Here are some numbered points:
-8 -9 -17 -5 -10 -7 -1 -7 -8 3 -5 0 -5 0 8 -36 -5 -2 20 21 5 -52 1 -15 0
7 0 6 0 4 2 -2 2 5 -1 7 0 19 -33 -23 71 -10 -31 -55 -77 -2 106 62 2 1
2 1 3 -9 2 -2 -9 0 3 0 1 0 -1 -2 1 11 2 0 -2 -4 -2 16 -5 4 2
26 37 46 12 51 18 -4 22 38 -22 36 -13 6 -15 -14 54 11 -7 -28 -36 -2 71 9 10 3
-21 -31 -37 -7 -50 -13 8 -23 -62 24 -35 12 8 -28 -9 20 -7 -16 -23 -39 3 36 40 -7 4
5 5 -1 -2 0 -1 -2 3 5 2 -2 -1 2 3 5 -37 -16 -5 14 11 2 -49 6 -18 5
-27 -38 -49 -14 -54 -13 10 -22 -42 24 -39 9 0 -3 -7 34 11 3 -21 -12 -5 45 -7 18 6
-22 -28 -39 -14 -33 -25 -3 -17 -22 16 -23 6 1 -10 -3 18 -5 -6 -13 -28 2 25 17 0 7
3 3 7 -2 4 0 2 1 7 -5 6 1 6 -26 -18 70 2 -16 -46 -56 -5 105 29 7 8
7 19 18 5 21 13 -3 12 18 -5 18 -6 -11 26 5 17 36 30 2 38 -9 12 -73 31 9
60 95 124 31 127 39 -16 65 113 -68 96 -36 0 4 0 4 4 2 -1 -3 1 3 1 3 10
6 3 8 3 9 10 0 -1 1 -6 9 -4 1 -15 -12 20 -5 -13 -16 -26 3 36 26 -2 11
33 58 78 28 84 27 -15 38 68 -38 60 -22 -5 -4 -25 117 39 9 -66 -41 -12 127 -39 47 12
-7 -24 -19 -6 -25 -9 1 -13 -17 16 -15 3 10 -23 -6 -1 -21 -20 -32 -33 4 16 53 -61 13
-10 -14 -16 -3 -21 -4 6 -9 -22 14 -13 5 14 -30 -10 -6 -30 -29 -12 -43 6 9 65 -24 14
-36 -49 -59 -13 -69 -22 7 -37 -58 35 -49 20 6 -2 1 -26 -21 -12 4 -9 2 -25 30 -20 15
-29 -46 -59 -18 -71 -24 9 -35 -56 35 -52 19 15 -24 -16 6 -27 -26 -22 -45 4 18 64 -15 16
-19 -37 -47 -11 -57 -11 8 -22 -47 29 -40 16 4 -10 0 -23 -16 -9 4 -11 5 -24 38 -15 17
20 41 53 16 51 20 -5 24 46 -27 36 -17 -13 18 5 4 23 20 15 36 -7 -15 -51 16 18
33 53 66 17 72 31 -1 32 56 -31 50 -23 -7 13 5 5 16 10 4 20 -5 4 -40 13 19
22 37 46 15 53 16 -5 25 42 -26 38 -16 -3 -2 4 -15 -4 5 11 17 2 -25 -3 -4 20
-46 -72 -95 -28 -100 -33 11 -51 -83 50 -76 25 9 -6 3 -33 -20 -16 11 -6 10 -43 35 -20 21
29 41 60 14 61 18 -10 30 57 -36 46 -15 0 -7 -2 9 2 -1 -7 -2 -3 14 0 3 22
-14 -25 -27 -7 -27 -4 6 -17 -34 18 -25 8 11 -11 -1 -5 -16 -14 -8 -22 3 5 27 -11 23
8 14 18 11 19 12 2 4 13 -4 11 -6 0 -5 -11 49 15 0 -32 -19 -5 73 -16 25 24
26 34 50 16 51 19 -9 23 42 -25 37 -17 7 -9 -5 -29 -23 -16 8 -10 3 -37 36 -21 25
30 47 61 16 70 18 -11 32 54 -33 45 -17 -4 6 4 -4 4 5 14 11 2 -14 -17 2 26
-27 -38 -52 -16 -57 -24 -1 -22 -39 29 -40 18 3 3 13 -83 -32 -6 47 25 6 -114 28 -33 27
-43 -67 -83 -21 -91 -30 16 -46 -78 37 -63 25 4 0 14 -51 -15 -4 28 18 6 -70 12 -21 28
-42 -66 -81 -24 -93 -24 8 -45 -79 45 -68 28 10 -16 5 -51 -35 -21 21 -9 9 -68 56 -34 29
24 41 55 11 52 14 -9 27 52 -29 42 -14 2 10 11 -34 -11 -2 23 18 3 -92 2 -7 30
-11 -23 -32 -10 -25 -9 5 -12 -23 18 -22 5 -6 4 -1 34 13 0 -15 -2 -4 36 -18 13 31
4 6 7 5 9 -2 0 8 6 -1 3 0 -14 15 14 -24 13 19 21 39 1 -39 -44 10 32
68 96 127 33 127 41 -19 68 127 -73 98 -46 -14 21 -16 111 64 34 -44 8 -21 127 -98 64 33
25 37 44 15 54 19 -10 24 39 -24 34 -15 -2 10 4 13 12 8 0 13 -3 9 -25 14 34
16 24 31 6 30 12 -7 20 29 -20 20 -4 13 -18 -13 18 -17 -21 -19 -40 1 39 45 -11 35
-2 0 -4 -2 -5 -1 1 -1 -7 2 2 3 -13 22 5 9 24 25 6 38 0 -4 -50 21 36
1 -4 -9 2 -10 1 5 -3 -9 0 -12 4 5 -8 -9 38 7 0 -17 -20 -5 46 -2 13 37
-15 -21 -29 -8 -34 -13 5 -18 -29 12 -23 11 10 -20 -10 30 -11 -20 -25 -41 0 53 30 -4 38
11 10 17 3 21 6 0 10 17 -6 17 -7 3 -1 -2 -17 -10 -10 10 3 -2 -18 13 -9 39
-52 -80 -103 -29 -111 -40 15 -52 -95 54 -76 35 10 -19 4 -45 -30 -18 13 -19 10 -48 60 -28 40
-43 -59 -87 -24 -88 -30 17 -38 -79 44 -66 28 10 -28 -16 26 -17 -21 -25 -47 3 53 45 -4 41
15 22 27 9 33 13 -1 19 19 -12 17 -6 -7 8 -1 28 20 6 -13 4 -6 25 -34 19 42
-26 -42 -56 -17 -59 -17 13 -30 -100 24 -43 17 1 -1 -7 20 4 -3 -11 -15 -2 27 1 13 43
13 15 19 11 26 7 0 9 19 -10 17 -6 4 -6 -7 23 8 2 -14 -12 -2 36 -3 11 44
38 51 68 19 70 26 -2 36 61 -35 53 -18 -6 4 -3 7 12 9 -2 9 0 8 -22 9 45
New points follow, each followed by the numbers of its five nearest points above by angle, seen from the average point of the numbered points, nearest first.
-22 -32 -49 -8 -52 -14 8 -22 -44 26 -36 16 8 -12 18 -106 -46 -19 51 12 13 -127 67 -55 27 0 29 28 5
53 75 97 28 103 43 -4 33 80 -42 72 -30 -28 35 12 -1 39 38 19 65 -8 -19 -96 32 18 19 34 45 26
20 36 42 10 42 13 -9 20 39 -22 34 -15 -9 4 -8 39 22 10 -13 3 -3 45 -34 22 33 42 44 12 34
17 18 24 11 20 19 13 6 8 -5 14 -8 -8 19 21 -67 -11 5 39 40 5 -93 -11 -18 5 30 39 0 32
16 20 32 9 29 17 5 15 21 -12 21 -10 -9 4 -22 121 50 24 -54 -20 -15 127 -60 58 24 12 44 33 37
22 36 48 11 47 14 -1 26 46 -19 33 -16 -31 43 27 -39 33 50 49 92 -7 -78 -103 24 32 18 9 36 20
7 12 13 6 17 1 -5 -1 13 -2 12 -2 6 -16 -3 -21 -28 -17 6 -21 1 -25 42 -23 25 39 5 30 20
13 28 31 6 44 4 -14 22 36 -19 31 -9 -22 48 32 -86 19 41 69 106 -2 -127 -95 6 32 30 18 5 0
-10 -16 -25 -13 -29 -10 7 -9 -19 10 -17 7 4 -14 -8 13 -2 -5 -7 -23 -3 22 22 -2 41 7 4 16 38
-17 -19 -28 -12 -23 -24 -3 -6 -14 5 -20 11 -15 32 5 17 41 29 8 40 -9 11 -83 34 36 9 31 2 32
-5 -14 -21 3 -27 2 11 -1 -26 18 -15 8 -13 30 19 -71 4 24 48 70 9 -109 -46 -3 0 32 5 27 28
-38 -45 -56 -19 -63 -27 3 -29 -39 30 -45 18 1 -1 17 -85 -34 -9 37 19 11 -110 25 -37 27 28 29 0 17
11 17 28 8 22 7 -4 8 24 -13 16 -1 -8 12 12 -37 -3 10 21 32 -1 -60 -14 -10 30 39 32 5 20
18 32 41 12 43 18 0 15 34 -17 32 -10 -15 19 0 45 40 24 -13 23 -13 56 -72 41 42 33 9 44 34
-25 -36 -42 -11 -52 -17 -1 -22 -43 22 -36 13 -6 20 12 -12 11 -18 12 34 -9 -26 -34 2 28 21 15 29 40
4 -1 -1 0 -3 3 6 0 -6 0 -4 1 0 0 7 -34 -19 -4 14 -1 -1 -39 21 -12 5 0 27 39 30
0 -2 1 1 -2 4 -1 1 3 -1 1 2 -12 36 25 -61 13 37 53 76 0 -101 -59 7 32 0 5 36 27
-5 4 -1 0 8 -10 0 2 11 -8 -3 8 4 -12 -10 28 -3 -2 -20 -21 -3 42 8 4 8 1 24 37 12
-19 -21 -23 -8 -28 -12 1 -13 -15 11 -16 9 6 -5 8 -37 -21 -13 12 -8 3 -40 39 -23 27 29 17 28 40
-13 -18 -23 -4 -24 -2 7 -16 -26 14 -17 12 12 -25 -11 3 -29 -29 -11 -41 5 14 65 -18 14 16 13 23 4
17 21 23 5 23 12 2 6 16 -13 14 -5 10 -18 -20 81 5 -11 -55 -55 -1 120 16 18 8 24 1 3 12
12 16 18 6 24 13 2 15 15 -6 16 -8 24 -38 -18 1 -50 -43 -26 -72 9 23 106 -33 35 11 14 1 13
-29 -49 -60 -14 -73 -20 12 -36 -62 35 -50 17 0 1 19 -85 -31 -5 45 30 8 -118 26 -40 27 28 29 0 17
5 21 18 -1 21 4 -9 14 20 -18 14 -6 -18 26 2 23 40 30 1 37 -12 29 -78 35 9 42 36 18 2
15 15 23 3 25 9 2 11 22 -13 18 -8 11 -13 0 -18 -20 -17 -1 -22 0 -9 47 -16 25 39 35 30 20
-13 -15 -26 -10 -29 -12 5 -13 -22 12 -21 6 5 -12 -14 63 4 -7 -34 -45 -4 85 14 10 37 38 8 1 6
54 79 104 25 109 41 -12 50 91 -54 83 -34 -27 60 21 -22 54 61 40 107 -9 -50 -127 39 18 19 34 26 45
13 20 28 9 28 5 -6 13 23 -11 18 -11 -5 7 16 -77 -19 -2 38 34 8 -106 7 -26 5 39 30 0 25
4 3 9 5 2 7 -1 5 3 -3 7 -2 8 -13 -8 -9 -22 -19 -1 -27 1 -5 52 -20 14 25 35 13 39
-3 -8 -8 2 -11 1 8 -3 -13 7 -8 0 3 -9 -14 74 18 -3 -35 -34 -7 100 -11 25 37 8 24 1 31
10 9 14 5 14 18 10 2 8 1 14 2 0 -5 -9 41 6 1 -22 -25 -3 58 3 14 24 12 3 8 44
-11 5 3 -8 0 -13 -8 2 5 -4 2 1 1 16 0 10 14 7 -1 13 2 6 -21 15 36 9 2 32 18
10 18 26 8 21 9 -6 14 18 -6 17 -7 -11 9 -9 63 31 23 -28 -3 -9 80 -48 36 24 12 33 42 44
-25 -35 -46 -13 -49 -24 -1 -20 -42 22 -37 17 10 -28 -26 69 -8 -25 -54 -70 -2 110 35 8 38 4 41 37 7
18 35 44 11 48 11 -4 25 41 -22 34 -17 -31 36 5 37 57 47 4 59 -11 37 -122 54 9 42 18 33 34
16 20 27 9 29 2 -10 15 29 -14 20 -10 1 -3 -5 22 8 8 -9 1 -3 26 -14 8 33 34 44 45 42
10 20 20 0 32 7 -4 18 30 -17 19 -8 -20 43 31 -75 13 32 62 89 5 -125 -70 -3 32 5 30 0 39
-27 -46 -50 -9 -60 -18 4 -26 -49 27 -42 14 31 -56 -30 64 -37 -48 -58 -110 0 112 117 -22 38 4 16 41 1
10 21 25 5 27 -2 -16 15 26 -16 19 -4 -21 39 12 -3 40 42 25 69 -9 -21 -105 36 9 36 32 18 42
57 79 103 29 111 37 -13 47 91 -54 76 -34 -20 18 -7 56 46 26 -16 19 -10 67 -76 40 33 42 34 19 45
59 96 125 30 127 44 -18 65 123 -69 95 -40 -32 62 23 -25 55 68 50 114 -9 -60 -127 42 18 19 34 26 45
-28 -38 -55 -10 -62 -12 12 -28 -56 35 -40 18 9 -22 -6 8 -21 -25 -14 -35 4 13 55 -15 16 23 41 4 40
-14 -14 -20 -3 -23 -4 -1 -13 -20 11 -17 12 5 -9 6 -55 -32 -16 26 1 6 -69 46 -34 27 0 5 29 28
-20 -30 -39 -7 -43 -16 5 -17 -42 18 -28 10 8 -3 12 -55 -23 -15 26 8 1 -73 33 -32 27 29 28 17 0
21 25 33 6 35 12 -2 16 29 -16 23 -8 -20 39 11 -3 40 40 23 63 -8 -21 -101 29 9 18 32 36 42
36 48 62 20 65 23 -8 31 54 -31 48 -17 6 -17 -20 60 6 -16 -46 -48 0 93 27 6 3 12 44 35 33
-18 -28 -35 -17 -33 -20 0 -13 -23 13 -26 10 -5 7 -6 48 22 4 -18 -7 -2 52 -25 16 31 6 37 43 7
12 9 12 3 17 6 -5 7 14 -7 8 -5 -11 11 -8 24 23 17 -3 32 -9 23 -39 16 9 42 36 18 33
-6 -13 -18 -1 -16 -7 0 -9 -16 11 -10 5 7 -14 -10 19 -11 -21 -20 -33 1 31 38 -10 38 4 16 14 41
-8 -18 -22 -6 -25 -7 3 -13 -22 11 -23 5 -10 10 -4 32 25 19 -11 10 -5 37 -40 23 31 6 36 37 43
29 42 51 13 57 18 -9 24 49 -30 40 -17 18 -25 10 -27 -41 -32 -5 -38 8 -22 81 -36 25 35 39 10 20
-6 -7 -13 -5 -7 -10 -5 -8 -3 -1 -3 6 -3 -9 -25 94 27 3 -48 -36 -8 127 -15 36 37 8 24 1 12
59 92 118 32 127 40 -17 65 113 -63 94 -39 -1 15 17 -58 -8 7 33 36 0 -88 -13 -17 20 26 30 10 25
-51 -77 -98 -23 -108 -30 14 -53 -89 50 -76 28 19 -40 -18 14 -33 -42 -35 -74 5 45 96 -25 16 41 4 23 7
8 19 29 2 30 1 -14 15 31 -25 21 -8 -17 38 15 2 41 45 25 62 -12 -16 -93 32 9 18 36 32 42
43 67 84 21 90 32 -11 41 74 -39 64 -21 -6 -3 -26 127 46 14 -67 -36 -9 127 -50 55 12 44 33 3 24
-28 -56 -70 -17 -80 -26 12 -40 -69 21 -57 27 27 -59 -31 63 -41 -51 -62 -113 7 105 124 -28 38 4 16 41 14
-23 -29 -43 -15 -39 -17 0 -23 -34 16 -34 10 -21 38 24 -69 15 36 53 89 4 -111 -77 3 0 32 27 36 5
-20 -30 -37 -5 -39 -15 0 -19 -36 20 -32 10 8 -6 13 -58 -25 -16 19 4 3 -71 33 -29 27 29 28 17 0
25 37 48 15 49 26 -2 19 38 -24 36 -16 6 -7 2 -32 -19 -11 12 -7 2 -41 40 -22 25 39 30 20 26
